One vector is turned by the same rotation once a tick. Each row is the vector after some number of ticks, and that number follows the row.
The counts run from 0 to 256.
[-47  23  23  42 -33 -32 -20 -65 -22  36 -20  16 -39  31   9 -14 -65 -25
   7 -11 -15 -18  -3  -1 -22  -2  21  -8   2  45 -11  18  -2  -6  -6   8
 -15  -5 -17  38 -17 -10  -5  -4 -17  45  29  17 -48  -1  23 -23   6]
39
[-42 -23   9   4  -6 -48 -19 -57 -39  11  -4   3 -15  53  13  -9 -46 -38
   7  -2  -5 -26  -5 -37 -11  41  -6  -1 -10  -1 -19  10  23 -14  26  28
  19  -5 -51  34 -49 -31   9  20 -26   8  17  -9 -11 -11  23 -45 -17]
10
[-46  -9 -36  12   7 -37  33  10 -50  20 -25  18 -18  37  14  12   2 -12
 -32  -3   1 -18  38 -12  24  63   1 -12 -43 -23 -21  -1  12 -15  22  19
  23 -11 -35  33 -25 -38  13  35 -15  -5   9 -33 -18 -27   4 -34 -37]
174
[-61 -11 -24  18   1 -34  39  -7 -51  16 -21   4 -25  36  18   9  -3 -15
 -42 -10   9 -15  49 -20  15  50  17   5 -29 -15 -19   5  18 -20  21  16
  20 -13 -39  50 -35 -35   3  27 -16  -2   3 -24  -7 -10  17 -32 -23]
173
[-18 -13  -9  16 -25 -42  16 -16 -55   2   6   9 -21   2 -24 -56 -38 -40
   6 -36  17  -1  19  -4 -12  20 -23  10  21 -25 -10   7  13 -16  29  39
  -4  -8 -54  54 -19 -23  -3  33   7 -21 -59 -38 -29 -14  -1 -19  -2]
189
[-24 -40   7   3  -3 -42 -16 -28 -42  33  -9  20  -3  35  -8  20 -14 -28
  -4 -11 -54 -23 -36  13   2  40 -31 -20 -34 -10 -17 -31   3 -10  16   9
  19   0 -30  29 -12 -32  36  39  -1  22 -12 -24 -47 -10  15 -37 -33]
5
[-34  28 -38  43 -30 -40  36  20 -60  20 -44  -7 -18  11  16 -25 -28  -3
  -6  19  25 -14  30 -37  30  42   9 -10  -9   7  14  29 -14   9  15  35
  11  -4   5   8  19 -48   5   3 -12 -13  41 -33 -36 -13  -4 -17   6]
144
[-45 -12  -8  18 -25 -37   2   5 -55  20  -3  22 -12  21  -3 -49 -38 -37
  -1 -38  17   3  38  -7  -9  33  12   0   3   9 -11  15  21 -28  -2  43
  14 -29 -43  58  -8  -5  -8  24  12  12 -40 -42 -25 -10  19 -14  -4]
191
[-50 -11 -13  17 -17 -46  -5  13 -57  27  -9  32   0  18   0 -43 -33 -35
   6 -23  -3   1  24   7   1  45   2 -11 -11  19 -23   6  23 -16  -3  49
  27 -28 -34  49   1  -6   1  23  23  10 -23 -49 -42 -14  21 -20 -18]
192
[ -7  20  -1  28 -14 -48 -17 -63 -20  14  -8  32 -39  36 -35 -28 -44  11
  18  28  18 -13   6   5  -7   5 -33 -11  20 -31 -21  17  13  22  21  37
 -19  15 -28  60  -7   0   7  32 -12  19  11 -12 -31 -21  25 -16 -25]
217
[-48 -14 -38 -17  21 -37  24   0 -37  33 -27  32 -11   1 -25 -34 -14 -39
 -28 -21 -25 -30  33 -18  -5   6  18   9  -3 -12 -45  12  28  -9  24  21
 -12 -12 -34  43 -24 -33  19  48   1   6 -36 -18 -25  16   2 -25 -15]
184
[-33 -14  32  -4   6 -54 -15 -49 -18  28 -25  34 -29  25 -37 -42 -39   5
   1  -4  22 -12  -7 -41  -1 -15  17 -22  25   5  13  50  -7  22  -6  18
   0  -5 -26  21 -16 -14 -23  46 -41   3   4   6 -31 -23 -21 -42   1]
246
[-14 -11  10   1  13 -63   6 -29 -28  46 -43  42 -15   5   3  -1 -17  -6
   8 -10 -35  22 -46   1   1  -5  10 -51 -13   2  10 -15 -23  10  47 -24
   6  10 -25 -10 -19 -38 -11  13 -31   0  18  17 -25 -45 -34 -62  -9]
72
[-19  16 -46  32 -25 -26  58  22 -53  33 -51  -2 -20  -7 -11 -14 -11 -10
 -21  -1 -15 -29  29  -2  35  16   6 -12 -11   0   7  10 -29  19  22  19
   1   9   5  10  35 -64  11  19  -1  -4   2 -24 -66 -18 -16 -11   8]
146
[-41 -20 -26  52 -18 -35  28 -12 -76  23 -14 -11 -10  25  -3  14  17  -1
   7 -16 -13 -12   0  -5  23  29 -15  -7 -15   7 -20   5 -14  -5  29  26
  29  -4  11  49  23 -33  13  -2 -14   9  -3 -62 -36 -12  35 -27 -21]
163
[-25  23 -51  37 -25 -30  44  24 -57  33 -46  -4 -18   6   6 -19 -17  -7
  -5   7  -3 -19  28 -19  39  33   4 -18 -14  10   6  24 -33  16  25  30
  11  -3   6   8  25 -55   7   7  -2 -16  26 -32 -51 -21  -9 -15   6]
145
[-29  23 -11  19 -21 -46  -5 -19  -8  16 -37  36 -32  23  22 -35 -48 -15
 -24  10  -2 -24  33  24  -8  49 -11 -20 -21 -26 -19 -32  27  -7   0  12
   0 -12 -41  50  -4 -19  -2  24  17  18  15  12 -69 -22   6 -13 -17]
204
[-10  14   4  53   5 -19  34 -22 -47  64 -48  21  -4   0  -3  -2 -16 -36
 -42 -44  -6  25   2   4  14  -8   2 -42 -20   9  -1  -5 -30 -14  19 -42
 -11 -30   4   1  -4 -19 -22  -3   9  50  -6 -14 -41  22  18 -26   7]
99
[-20  -5  43  31 -24 -62  -6 -32 -37  36 -13  45 -25  14 -15  13 -45   4
  22  -7  18  35 -55  -3  -3 -13   0 -46   0 -11  31  10 -16   2  12  -1
  14   6  -5  21 -17 -13  18   2 -29   5  -4 -31  11 -22 -11 -53 -26]
65
[  0  -1  -1  16  -4 -22  40   4 -27  57 -34  27 -24 -16  19  -5 -54 -39
 -16 -14 -10 -11 -17 -13  11 -16  34 -62  -3  14  -7  18 -31   3   8  -9
  33 -31 -31 -15  -6 -51   4  11 -28 -29   0  -3 -25 -36 -23 -53 -11]
79
[ -1   6  -6  31   2 -40   7 -40 -36  52  -3  56 -41  44 -12   6 -34   9
  15  -4  -4  21 -10  10  11  -7  23 -47  24  19 -31  33 -13  10  16  18
  -3  11 -11  15 -12  -6   6  22 -27  11  27 -15  20 -53   9 -61 -30]
59
[ -6  21  11  37 -30 -27  16 -56   2  40 -35  27 -65  20   4   5 -68  -7
 -21  -6 -13 -18   0  38  -8   1   6 -24   2 -23   7 -21  -8  -3   4 -29
 -30  22 -29  29 -17 -28  -3  27 -15  30   9  36 -42 -32 -14 -21   1]
44
[-49 -28  31   1  -9 -53 -14 -59 -32  13  -7   4 -19  46   1  -2 -37 -33
 -10 -10  -5 -24 -12 -40 -22  36  -4   8  -4 -10  -3   6  25 -16  15  16
  10  -2 -44  41 -49 -23  12  30 -31  28  -3  -3 -11  10  18 -34 -15]
9
[  5  40 -18  50  -6 -35  28 -22 -57  49 -30 -12  -7  24 -17  14 -36 -26
   9  25  31  15   5 -49  10   8 -15 -32 -10 -10  21  34 -26   9  46  13
  17 -12 -33 -10 -15 -45  -3  11  -1  27  11 -41  16   5  21  -3  -8]
114
[  4  -2  14  71 -14 -24  15 -25 -55  49 -26  19  -6   5   8 -27 -45 -30
   0 -20  50  32 -28 -24  -3  -5  -3 -43   4  -2  -2  23   2  -5   4   0
  15 -35   9   3   1  -6 -20 -16 -18  14  18 -46 -13  16  24 -38 -10]
95
[-13  -2 -40  43 -12 -36  40   2 -62  24 -32  31 -20   3  -9 -21  10   0
 -18 -14  12  -5   6  18  37  26 -31  -9 -18 -44 -19  -9   1   9  33  11
 -28  14  29  32  15 -36  34  25 -10 -14  16 -48 -44   5   0 -43 -19]
157
[-18   2  45  30 -19 -53  -2 -40 -53  38  -2  32 -19  13  -8  14 -42 -11
  27 -15   7  21 -55 -12  -5 -23   2 -47   4  12  28  17 -37   9  25  10
  18  -3  -8  19 -22 -24  19  -6 -33  -6 -12 -31   7 -28  -2 -58 -19]
66
[-21 -21  27  27 -14 -50  19 -30 -27  46 -35  17 -36  13  22 -12 -48  -2
   2  -6  37  17 -19 -39 -18   5  43 -45  17   1  18  19   4  -9   2  -4
  33 -17 -32   1 -25 -25 -35   8 -48   0  16   9   3 -34 -22 -49   2]
76
[-13  12  16  24 -12 -32  19 -70 -23  43 -18  20 -52  17 -48   5 -41   2
   8  -7   3   3  -9  -4 -16 -48   5 -14  32  -2   7  43 -25  13  25  -7
 -35  26 -20  27 -26 -18   0  25 -38  24  -9   2   3 -19  -1 -34 -13]
56
[-28   5  -4  26 -37 -75  27  -2 -60  34 -48  20  -5   6 -23 -26  -9  -6
 -16 -21  17  46   3 -23   9  18  13  -7  -3 -14  55 -15 -10  -8  33   2
 -17   6  -7   9  10 -33   7  14  23  47 -26 -21 -17  19 -20  -5  29]
130
[-12  22 -11  25 -21 -43  -8 -19 -12  12 -31  31 -30  15  16 -32 -53 -13
  -4  18  -3 -28  17  22  -6  44 -36 -25 -20 -42  -7 -35  21   5   8  14
   1  -8 -37  42  -4 -25   1  24  16   9   9  -1 -68 -31   3  -9 -21]
205
[-16  13  33  32 -44 -41 -29 -48 -26  30  -7  18 -29   3  -8 -14 -79 -25
  36  -3 -23 -14 -45  25 -23  -1 -35 -20  -1   5  19 -11 -16   6   7   5
 -13   8 -11  34  -4 -24  20   3   6  22  -9  -7 -61  -7   1 -21  -8]
36
[-25 -13 -29  44 -22 -46  19  -8 -56  38 -53   1 -21  -9 -27 -32 -11  29
  16  23  13 -24  -4 -33  -5  14 -20   0   3 -38   8  26  17  25  19  20
  -4  24  25  24  36 -42   0  19 -21  15  21 -39 -47  15 -13 -11  -6]
150
[  3   4  -4  30 -39 -23  -1 -18 -33  34   2  30 -40  17   2 -34 -79 -49
   8 -44 -22  -1   5  38   0  13  14 -21  21  39 -23   8 -11 -12  -8  24
  -9  -6 -34  29   0 -14  16  20  11  10 -22  -6 -49 -36   7 -26  -2]
31
[-36 -10 -22  15 -14 -49 -11  22 -55  29 -11  34   5  15  -1 -37 -36 -41
  10 -19 -24 -10   8  13   2  42  -8 -26 -22  14 -28 -11  13 -11   6  39
  18 -23 -27  38  11 -21  14  19  28   5 -25 -39 -57 -19  11 -26 -18]
193
[-32 -25 -13  -1  -6 -33  41   1 -41  27 -29  -7 -18   0 -34   6 -11 -14
 -22 -11 -10 -33  13  -4  -7  30 -26  -1 -21 -54  20 -10  -3 -10  24   2
  12   2 -48  38 -18 -53  13  51   0  -3 -56 -28 -31 -14 -16 -14 -26]
177
[  3 -33  32  19  -4 -48 -18 -21 -15  35 -23  71 -20   7 -17 -52 -50  -4
  -9 -20  27   4 -40   7   8   5  -3 -50  10 -26  15  -2   9  14 -24   2
   5 -14  -2  12   7  -6   9  34 -17  -5   2 -16 -46 -15 -21 -61 -14]
253
[ 28  12 -35  52  -2 -29  45 -20 -36  65 -45  19 -10  16  33  19 -27 -31
 -21  18   5   4 -18 -22  12  13   9 -59 -25 -16 -30 -20  -2  -1  33 -15
  19 -21 -18 -17  -3 -44   9  -2  -1  27  27 -21  -5   0  24 -28 -19]
108
[ 30 -19   0  48  -4 -23  43 -30 -33  55 -39  26 -26 -27 -16 -40 -45 -26
 -18 -35  21  17 -35   0 -12 -32  -3 -37  19 -32  -9  -3   0   0  16 -35
 -14 -18  -3  -3  11 -25 -18  13 -16  10 -23 -20 -36   9  -9 -34   0]
92
[-58 -32   0   4  -3 -45  18  -7 -43  29 -24  -3 -13  13 -36  -2 -19  -1
   2   3  10 -31  20 -46 -27  28 -14  10 -15 -42  16  22  19 -10   9  18
  28  -3 -45  44 -19 -34  -5  43 -13  18 -34 -40 -14   8   0  -4 -23]
179
[-18  14  -9  26 -19 -29  10 -35 -26  30  -5  55 -42  46 -16  -5 -37  -4
 -26 -13  -4   0  33  35  14  -1  30 -20  15   7 -30   4   2   2 -19  35
  -1  -7 -26  69  11   2  27  40   5  29 -20 -14 -20 -33  37 -25 -24]
221
[-41  26  10  37 -42 -22   2 -34 -18  25 -16   3 -35  24  -9  -7 -70 -11
  -5  15  15 -49  32  -7 -26   4  -5  -7   2  -3  -2  23   5   0 -29  36
  14 -19 -42  66  -1 -15  -2  18  -1  31 -13 -16 -46  -6  31  13 -13]
209
[-52  13  47  17 -27 -55 -16 -64 -27  19   1  31 -28  36 -30   5 -27   1
  -7  -1   4   1  -9  -5 -16 -24  11 -11  12   7  19   4 -20   6  -1  22
   7   3 -20  77 -11  -7  23  17 -17  36 -28  -9 -11  -5  23 -18 -13]
227
